One hidden turn or mirror swaps the rows below in pairs. Which row is each named row swapped with?
zupod: [ 0.17 -0.42  0.13 -2.05 -0.65  0.24 -1.08  0.10 -0.34  0.20 -3.18 -0.87
 -1.17  4.41 -1.73  0.31  0.75 -1.24 -2.35]
kag: [-0.27 -0.72  0.33 -0.44 -2.35  0.44  0.71  1.48  1.16  0.00 -0.46 -0.16
  1.86  4.22 -2.65  0.72  1.53 -1.10 -1.51]
zef: [ 1.30  1.73 -0.99  0.40  0.29  1.84 -1.78  0.26  0.56 -0.79 -1.83 -1.31
 -1.21  1.58  0.32 -0.75  2.15  0.54  0.70]
Pomo: [ 0.08 -1.69  0.82 -0.06 -0.04  2.83 -0.31  2.35 -0.24  0.72 -0.65 -0.41
 -1.48  0.40 -0.93  0.26  1.38 -2.50 -0.03]
kav: [ 0.04 -1.26  1.40  0.49 -0.92  0.67  1.66  2.15  0.23  1.53  0.50  1.53
 -0.66  3.02 -1.22  0.29  2.26  0.18 -0.45]
fadum: [-0.61  0.73  0.27  0.48 -1.58  0.15 -0.20  1.21  3.76  0.52 -2.54 -0.23
 -0.52  2.20 -2.02 -1.57  1.88  0.81  1.21]
ginod: [ 0.43 -2.31  0.79 -0.47  0.67 -2.39  1.34  1.30  0.67 -1.66 -2.68 -0.23
 -0.73  1.34 -1.40 -0.99  0.16  0.84 -1.68]
kekug: [ 1.41  1.70 -0.35  0.50  0.90  1.17 -1.99  0.45  0.82 -1.00 -3.04 -1.44
 -1.10  0.89 -1.00  1.89  1.12  0.98  0.11]
dal: [ 0.21 -0.26  0.49  0.70 -1.97 -0.40  0.62  0.32  3.10  1.30  0.62 -0.39
 -1.54  0.95 -1.30 -0.02  1.84 -0.32  0.10]
Lefir: [-1.68 -0.43 -1.67  0.37  0.09  0.33  0.32  0.38 -1.29 -0.34 -2.23  1.06
  1.24  2.63 -1.43 -2.67  0.84 -0.83  0.45]
Binu: [ 1.03  0.69  0.89 -1.23  1.92  0.52 -1.50  0.17  0.94 -1.02 -2.27 -2.46
 -0.89  1.86 -4.08 -0.09  0.26 -1.80  0.48]
riro: [ 1.49 -0.95  0.77 -0.76  0.50 -0.21 -2.08  2.00  0.96  0.88  0.12 -1.36
  0.46  3.22 -0.41 -0.50  1.36  0.82 -2.55]
zufu: [ 0.43  0.99  0.38  0.27  0.01 -1.31  0.00  1.66 -0.34 -0.73 -0.25 -0.82
 -3.32  0.03 -1.65  0.53 -0.31 -1.13  0.38]
dogev: [ 0.30 -0.15  0.13 -0.32 -3.97 -0.99  1.17  0.72 -0.11 -0.50 -0.62  0.07
 -0.64  1.78  0.30 -0.66  0.86  0.42  0.18]
letak: [-0.79 -0.85  0.51  0.03  2.04 -1.91  1.12  0.18 -1.35 -0.27 -1.61 -0.03
 -0.93  1.84 -3.11  1.80  0.95  0.72  0.80]
Patil: [ 0.22  0.98 -0.10  0.74  0.56  0.08 -0.82  1.52  0.56  2.73  0.24 -0.15
 -0.97  1.61 -0.36  0.90  0.61  2.10  0.57]
Potav: [ 0.16 -2.06  0.98 -0.20  1.56  0.77  1.30  1.08  1.63 -1.83 -1.52  0.16
  0.72  2.49 -3.00  0.12  1.56 -0.32  2.65]
lel: [ 1.11  0.99 -0.59 -1.02 -1.24  0.18  0.60  0.98 -0.31 -1.20 -1.88 -1.58
  0.16 -0.35 -1.13 -0.51 -1.61 -1.09 -1.71]
bive: [-0.18 -0.58  0.59  0.36  1.19  0.10  0.28  1.17  2.42 -0.88 -2.43  0.30
  1.98  2.22 -3.08  1.46  1.54  1.32  1.84]
Zesa: [ 0.78  0.93 -0.12 -0.51  1.62 -0.47  0.90  0.38 -2.92 -0.28 -0.95 -0.26
 -0.30  0.70 -1.09 -1.21 -0.09 -0.17 -0.90]
sas: [ 0.04 -1.42  0.71 -0.95 -3.02  0.84  0.47  0.85  0.99 -0.58 -0.94 -0.46
  1.27  2.60 -3.05 -1.17  2.55  0.20  1.74]
nen: [-0.51 -1.01  0.77 -2.64 -1.01 -0.22  0.93  1.98  1.97  1.24 -2.02 -0.48
  1.21  0.32 -1.11 -1.44 -0.13 -0.01 -0.41]
zagi: [ 0.04 -1.51  0.67 -0.98  0.17 -0.98  1.76  0.74  3.22 -0.08 -2.11 -0.20
 -0.82  1.09 -0.53  1.99  0.75 -1.30 -0.15]
Maf: [ 0.10 -0.50  0.59 -0.15  1.61  0.53  1.21  0.53 -1.86 -1.01 -1.17 -0.61
 -0.38  3.02 -2.24  2.95  0.51 -0.29  1.14]
Sosig: [ 0.61 -0.14  1.08  0.24  0.68  0.63 -0.90  0.94  1.02  1.86 -3.26 -1.10
 -2.41  2.14 -0.83  0.09  2.96 -1.86 -0.05]
pata: [-0.97 -2.49  0.35 -0.14 -1.42 -0.61  0.90  1.02 -1.03  0.83 -2.09  1.37
  1.83  1.19 -2.15 -1.68 -0.21 -0.72  0.46]
sif: [ 0.18 -1.64  1.48  0.67  0.52  1.48  0.45  1.48  0.72  1.60 -2.21  1.77
  1.00  1.13 -3.03 -0.11 -0.90  0.76  1.26]
kir: [ 0.75 -1.14  1.35 -0.22 -1.68  1.67 -0.63  2.15 -0.40  0.99  0.24 -1.06
  1.26 -0.44 -2.10  0.32 -0.02  0.20  0.92]
gep: [ 1.27  0.59 -0.60  0.68  0.04  0.68 -1.47  0.71  0.33  0.89 -1.72  0.06
 -0.39  3.42  1.06  1.65  1.81  1.52  0.69]
Zaven: [ 1.12 -0.12  1.08 -0.87  0.26  1.14 -1.65  1.12  0.91 -0.99 -0.17 -1.88
  2.20  0.63 -2.67 -0.73  0.41  0.75 -2.13]
nis: [ 0.62 -0.83  0.40 -0.23 -1.64  1.25 -2.04  0.84 -2.18  1.69 -1.31 -0.65
 -0.94  1.40 -0.71  0.11  0.98 -1.73 -1.68]
bako: [ 0.55 -0.21  0.39  1.09 -1.34 -1.26  0.27  0.67  2.13 -0.19 -2.41 -0.40
 -1.02  1.83 -1.28 -3.33  2.17  0.03  1.22]
nukeb: [ 0.38  1.33 -1.46 -1.18  1.51 -1.00 -1.19 -0.63  1.23  0.51 -1.55 -0.99
  1.45  3.18  0.09  0.34  0.64 -0.72 -1.01]
linap: [ 1.85 -0.27 -0.62 -0.94 -0.10  1.94 -1.13  0.18  1.23 -0.07 -2.68 -1.09
 -2.63  1.22 -2.31 -1.16  0.36  0.21 -2.18]
Bobeb: [ 2.21 -0.77  1.82 -0.55  1.59  0.36 -1.53  0.74  0.61 -0.33 -0.81 -2.44
 -0.54  2.56 -2.94 -1.34  1.04 -2.35  0.65]
kaze: [-0.29  1.17  0.63  0.19 -0.03  0.71 -2.00 -0.01 -1.82  0.61 -3.01 -0.35
 -0.88  0.66 -1.83  0.74  2.82  0.27 -1.06]
pov: [-0.22 -0.58 -0.38  1.12 -2.24 -0.20 -0.60 -0.17 -2.55 -1.25 -2.92 -0.01
 -0.16  2.95 -2.94 -0.02  0.70  0.55 -0.31]
Dulev: [ 0.28 -1.35  0.82 -0.92  1.93 -1.09  1.16  0.86 -0.29 -1.22 -2.24 -0.44
  0.96  0.44 -1.37  1.72  0.89  0.54  2.18]
kagub: [ 0.70  0.41 -0.77 -0.36  1.62 -1.37 -0.13 -1.82 -0.19 -0.73 -0.31 -1.28
 -0.03  2.18 -3.40 -0.71 -0.54 -1.32 -0.22]
vaduk: [-0.09 -0.24  0.02 -0.32  2.53 -0.62  0.40  0.89  1.15  1.61 -3.27 -0.14
  1.41  1.93 -1.93 -2.29  0.39 -0.85  1.66]
Tagar: [-0.48  1.55 -0.63  0.53 -0.77  0.34  0.87  1.45  0.00  0.84 -0.72 -0.29
  0.22  1.14  0.67  0.67  1.08  2.30  1.45]
sosen: [-0.46 -1.55  0.02 -1.46  0.29  0.36  0.46  0.65  2.19  0.09 -1.45 -0.35
  1.53  1.72 -4.27 -1.72  2.32  0.93 -0.67]
pize: [ 0.54 -1.27  0.77  1.08 -1.95  0.07  0.39  0.70  1.60 -2.30 -2.71  0.15
 -0.76  2.24 -2.64 -0.43  0.66  1.28 -2.30]
Sapo: [ 2.30  0.16 -0.18 -1.34 -1.52  1.91 -1.08 -0.12 -1.17 -1.42 -1.92 -1.86
 -1.00  1.19 -2.07 -1.28 -0.64 -0.40  0.46]
nog: [-0.95  0.83 -0.35  0.61  0.04 -1.75 -0.36  1.57  0.51  0.48  0.96  0.59
  0.71  3.99 -2.83 -0.69  1.08 -0.06  1.04]
Buv: [ 1.42 -0.89  0.78 -1.93 -0.55 -0.12 -0.05  0.42 -1.85 -0.90  0.91 -1.17
  1.15  2.91 -2.16  0.44 -0.68 -1.46  0.19]

Swapped with gep: Dulev
Swapped with Tagar: Maf
Swapped with sas: Sapo
Swapped with pata: nis
Swapped with nog: zufu
Swapped with letak: Patil
Swapped with Bobeb: bako
Swapped with Lefir: Pomo
Swapped with dogev: Buv
Swapped with dal: kagub

